In the rows, 128 means zero.
Named turns come first, each shown by rows before and after it. Which turns, in which order, take the first row of each pair that follows to the second? Write the first one first, as in the answered first pair.
turn q_169:
[131  85 142 148 142 166 122 157  82  72 125 119  80 107 116 113 133 111
 169 135 136 143 163 156  58 105 121 114 187 110 118  71 132 109 106  98
 138 145]  ->  [142  91 131 146 139 166 123 138  79  74 124 114  77 103 109 121 146 125
 191 132 124 140 168 170  67 118 125 115 174 103 132  72 138 103 113 106
 148 145]
[133 137 110 122 134 130 129 132 129 112 133 127 138  89 146 155 152 142
 149 153 126 145 139 114  99 149 146 134 123 105  98 130 116 105 143 131
 140 126]  ->  [131 132 117 118 135 128 131 145 133 114 133 127 140  89 152 154 143 135
 137 152 131 147 142 106  96 141 151 136 126 110  91 132 113 107 145 127
 134 124]
[127  88 116 149 128 127 121 120 124 134 124 140 115 129 128 136 130 103
 147 131 118 130 112 133 125 138 103 103 129 130 132 120 142 120 112 129
 127 141]  ->  [135 106 117 144 127 132 121 108 126 130 124 138 111 125 121 143 138 124
 157 129 111 129 115 144 133 146 105 111 111 124 135 125 144 118 126 135
 136 134]
turn q_531:
[115 159 157 136 125 134 111 156 141 101 127  89 139  97 131 132 137 132
 113 134 121 136 106 143 164 132 149 108 106 165 107 115  98 153 153 123
 122  58]  ->  [115 180 164 134 133 137 116 157 142 105 130 102 140  97 126 123 137 145
 104 129 115 129 121 152 155 124 155 132 109 156 110 123  97 155 167 129
 134  70]
[129 158 130 128 134 124 125 105  99 139 139 137 127 129 112  93 163 146
 162 114 118 129 120 156 136 141 137 145 145  90 167 123 135 146 108 119
 137 133]  ->  [134 159 117 136 132 130 127  97 104 141 137 146 115 127 106 111 160 142
 163 117 116 126 132 164 134 144 137 144 132  96 167 130 140 132 119 128
 141 145]
[130 132  92 145 138 127 134 104 117 137 116 154 108 135 103 149 141 124
 153 133 112 127 158 155 120 136 117 114 108 120 147 144 144 104 119 150
 145 148]  ->  [132 111  91 143 131 122 122 110 116 128 114 134 116 133 112 148 146 108
 161 141 123 136 132 141 127 142 109  84 109 123 143 126 137 113  90 140
 127 124]
[111 137  98 153 129 177 167 126 162 136 137 153 132 130 138 139 121  68
  98  89 151 158 185 131 103 120 115 129 140 157 126 137 162 102 147 133
 130 187]  ->  [117 110  88 157 122 174 157 128 161 124 134 129 131 127 145 150 123  49
 110 102 159 167 165 122 111 131 103  93 133 165 123 123 163 100 124 128
 108 171]
turn q_454:
[133 131 148 113 121 126 117 137 129 105 129 102 138 115 127 113 123 149
 118 122 136 130 106 107 148 125 131 136 119 129 112 115 114 155 121 120
 120  81]  ->  [146 115 102 150 121 136 131  96 114 125 112 130 107 122 113 155 132 132
 150 129 118 124 139 133 144 149 120 111  98 131 135 127 140 117 127 146
 131 117]
[194 169 119  99 114 130 124  77 126  67 117 103 116  83 138 157 138 181
 140 142  69 120 139 176 161 153 114 130  87 105 155 125 151 145 153 151
 140  94]  ->  [187 156 139  80 113 121 111 111 135  52 124  79 136  79 157 136 127 175
 126 144  84 131 109 147 166 143 115 120 100 114 134 108 129 168 134 134
 118  64]
[111 124  97 170 137 110 169 109 122 154 114 198  96 159 146 138 123  84
  80 150 125 141 184 130 100 124 117 142 130 134 131 153 148 137 128 134
 157 207]  ->  [ 96 134 147 121 135  99 151 167 139 132 132 158 140 148 163  89 106 103
  41 140 147 154 139  90 107  94 128 165 162 135 100 131 112 185 120 101
 135 158]
[150 113  93 153 117 130 127 102 133 116 115 113 110 124 114 190 147 138
 166 130 128 135 118 140 148 154 117  87  90 147 132 121 148  95 131 133
 120 107]  ->  [134 183 149 111 129 127 135 128 143 115 141 119 139 122 111 130 149 196
 133 105 121 119 123 146 141 121 148 175 115 120 122 132 127 136 168 127
 151 105]
Then:
(2 to 3 turns a pair)
[113 155 121 175 138 163 121 152 102 138 121 145 131 123 103 115 106 111
 100 153 147 125 122 106 109 101 164 164 136 148 124 128 154 152 122 119
 116 180]  ->  [113 155 136 160 135 157 109 156  96 131 128 130 144 123 106  98 118 118
 113 149 150 134  96 100 119 101 168 156 147 141 132 113 147 169  98 110
 110 159]	q_169, q_169, q_454
[128 139 161 143 128 162 122 119  97 115 111  98 155 172 155  85 171 128
 107  77 155 155 113  84 127 137 157 140 136 129  97 115 130 186 131 141
 159  83]  ->  [147 125 119 179 123 172 132  75  89 120  92 107 123 176 142 143 185 118
 144  88 144 146 137 108 134 171 141 108  94 137 114 124 152 145 145 165
 165  99]	q_454, q_169
[171 131  48 178 119 105 123  79  81 162  63 164 121 156 150 224 128  84
 111 182 145  97 166  92 130 133 103 101  64 145 147 177 185 110 115 155
 120 178]  ->  [153 227 102 140 137 107 137  99  93 164  89 184 148 149 135 161 137 157
  79 145 124  76 185 115 118  94 142 215  86 105 145 199 171 143 171 158
 164 188]	q_454, q_454, q_454
[138 126 118 140 124 115 111 133 120 152 127 134 155 164 152 129 103  89
 177 162  92 138 111 141 135 159 140  87 166 120 140 104 127 150  81 108
 136 134]  ->  [149 140 123 125 117 113 105 128 122 143 127 118 159 159 152 133 111 111
 191 154  91 137 103 146 151 165 140  89 153 116 143 101 123 155  89 109
 137 113]	q_169, q_454, q_454
[173 188 121 141  98 136 137 136 141 176 134 107 101 131  38 107 118 138
 118  96 141 133 147 143 147 105 157 178 106 134  80 128  99 150 185 138
 121 129]  ->  [153 149 117 167 103 130 138 155 127 191 133 127  99 147  51  99  95  77
  88 115 154 144 151 121 122  91 149 154 143 148  74 121 104 152 152 125
  99 154]	q_169, q_169, q_531
[128  82 112 138  59  90 136 133 163 152 101  76 168 157 118 131 149  72
 142 201 145 128  61 137 114  90 118  77 141 133 131 160 129 113  77 113
  50 121]  ->  [129 139 109 140  70  98 152  76 146 168 102 111 158 161  84 119 202 122
 186 183 105 108  94 197 110 105 141 131 138  86 178 185 156 107  96 141
 103 152]	q_169, q_531, q_454
[105 165 152 146 138 129 145 147 140 152 128 163 125 126 137  92 106 127
  65 123 131 118 162 114 107 103 160 176 148 107 122 131 120 136 154 127
 166 159]  ->  [105 106 149 148 124 113 122 169 140 139 121 130 132 130 159  96  95  81
  64 143 157 141 119  78 114 108 145 111 158 122 112 103 108 143 105 106
 122 134]	q_454, q_531
[116 128 112 163 158 136 147 104 105 117 108 161 101 126 146 128 154 120
 127 118 129 137 140 135 111 153 138 145 135 137 136 131 138 138 127 126
 168 156]  ->  [123  93 111 160 149 130 131 116 108 101 109 134 106 123 160 133 146  99
 127 129 145 150 109 112 124 157 125 107 134 156 125 114 125 144 100 111
 138 126]	q_531, q_454, q_454
[ 88  77 147 122 127 118 145 138 121 153 126 122 140 135 134 123 136  75
 114 172 121 110 138 124 102 120 126  82  91 114 126 166 115 109 154 163
 114 190]  ->  [ 99  91 141 120 126 122 149 113 116 152 122 118 134 133 125 133 155  97
 142 169 111 109 140 144 112 134 131  88  72 103 139 168 120 100 165 174
 126 188]	q_169, q_169
